| 131 |  63 | 140 |  61 |
| 201 | 167 | 173 |  84 |
| 165 | 153 |  86 |  72 |
=>
| 131 |  63 | 140 |  61 |
| 165 | 153 |  86 |  72 |
| 201 | 167 | 173 |  84 |

| 165 |  96 | 180 |  65 | 119 |  86 | 125 | 107 |
|  61 | 173 | 178 |  67 |  92 | 101 |  90 |  84 |
|  77 | 194 |  82 | 152 | 115 |  76 | 165 |  73 |
|  93 |  82 | 110 | 164 |  98 | 102 | 204 | 131 |
| 104 |  97 | 167 | 182 |  67 | 182 |  95 | 104 |
=>
|  93 |  82 | 110 | 164 |  98 | 102 | 204 | 131 |
| 165 |  96 | 180 |  65 | 119 |  86 | 125 | 107 |
| 104 |  97 | 167 | 182 |  67 | 182 |  95 | 104 |
|  61 | 173 | 178 |  67 |  92 | 101 |  90 |  84 |
|  77 | 194 |  82 | 152 | 115 |  76 | 165 |  73 |

| 147 |  87 | 109 | 108 |  77 |  33 | 162 | 149 |  93 | 140 | 101 | 118 |
| 117 |  78 | 104 |  48 | 160 | 179 | 110 | 135 | 107 | 139 | 114 | 175 |
| 143 |  66 | 136 |  72 | 167 | 139 |  90 | 170 | 116 | 143 | 101 | 190 |
|  72 |  55 | 178 | 149 | 125 |  72 | 127 | 107 | 103 | 159 | 150 | 124 |
| 160 |  79 | 156 |  89 | 149 | 107 |  91 | 193 | 124 | 131 | 101 | 184 |
| 149 |  84 | 108 | 109 |  82 |  32 | 160 | 149 |  90 | 135 | 138 | 120 |
| 161 |  75 |  92 | 130 | 114 |  71 | 115 | 147 |  70 | 187 | 104 | 166 |
|  51 |  89 | 188 | 146 |  88 |  87 | 144 | 146 |  97 | 141 | 108 |  90 |
=>
|  72 |  55 | 178 | 149 | 125 |  72 | 127 | 107 | 103 | 159 | 150 | 124 |
| 143 |  66 | 136 |  72 | 167 | 139 |  90 | 170 | 116 | 143 | 101 | 190 |
| 161 |  75 |  92 | 130 | 114 |  71 | 115 | 147 |  70 | 187 | 104 | 166 |
| 117 |  78 | 104 |  48 | 160 | 179 | 110 | 135 | 107 | 139 | 114 | 175 |
| 160 |  79 | 156 |  89 | 149 | 107 |  91 | 193 | 124 | 131 | 101 | 184 |
| 149 |  84 | 108 | 109 |  82 |  32 | 160 | 149 |  90 | 135 | 138 | 120 |
| 147 |  87 | 109 | 108 |  77 |  33 | 162 | 149 |  93 | 140 | 101 | 118 |
|  51 |  89 | 188 | 146 |  88 |  87 | 144 | 146 |  97 | 141 | 108 |  90 |

| 155 | 218 | 144 | 187 | 148 | 163 |  88 | 191 |  73 |  78 |
| 163 | 133 | 134 |  99 |  54 | 125 | 147 |  78 | 121 | 161 |
=>
| 163 | 133 | 134 |  99 |  54 | 125 | 147 |  78 | 121 | 161 |
| 155 | 218 | 144 | 187 | 148 | 163 |  88 | 191 |  73 |  78 |

| 136 | 105 | 104 | 124 |
| 162 | 159 | 191 | 124 |
| 204 |  97 | 173 |  93 |
| 104 | 110 | 124 | 142 |
|  61 | 152 | 106 | 175 |
| 155 |  78 | 136 |  82 |
=>
| 155 |  78 | 136 |  82 |
| 204 |  97 | 173 |  93 |
| 136 | 105 | 104 | 124 |
| 104 | 110 | 124 | 142 |
|  61 | 152 | 106 | 175 |
| 162 | 159 | 191 | 124 |

|  34 |  78 |  77 |  86 |  80 | 225 |  79 |  32 |  94 |  34 |  77 |  77 |  77 |
|  32 |  82 |  81 |  89 |  83 | 227 |  83 |  30 |  98 |  32 |  81 |  81 |  80 |
| 173 | 225 | 225 | 216 | 220 |  82 | 224 | 174 | 210 | 173 | 225 | 225 | 224 |
| 148 | 171 | 171 | 162 | 168 | 107 | 169 | 146 | 159 | 148 | 170 | 169 | 170 |
| 113 | 162 | 162 | 161 | 160 | 144 | 161 | 111 | 160 | 114 | 163 | 161 | 160 |
=>
|  34 |  78 |  77 |  86 |  80 | 225 |  79 |  32 |  94 |  34 |  77 |  77 |  77 |
|  32 |  82 |  81 |  89 |  83 | 227 |  83 |  30 |  98 |  32 |  81 |  81 |  80 |
| 113 | 162 | 162 | 161 | 160 | 144 | 161 | 111 | 160 | 114 | 163 | 161 | 160 |
| 148 | 171 | 171 | 162 | 168 | 107 | 169 | 146 | 159 | 148 | 170 | 169 | 170 |
| 173 | 225 | 225 | 216 | 220 |  82 | 224 | 174 | 210 | 173 | 225 | 225 | 224 |

|  55 | 203 | 196 | 151 |
|  58 | 197 | 196 |  54 |
|  58 | 198 |  56 | 198 |
=>
|  58 | 197 | 196 |  54 |
|  58 | 198 |  56 | 198 |
|  55 | 203 | 196 | 151 |
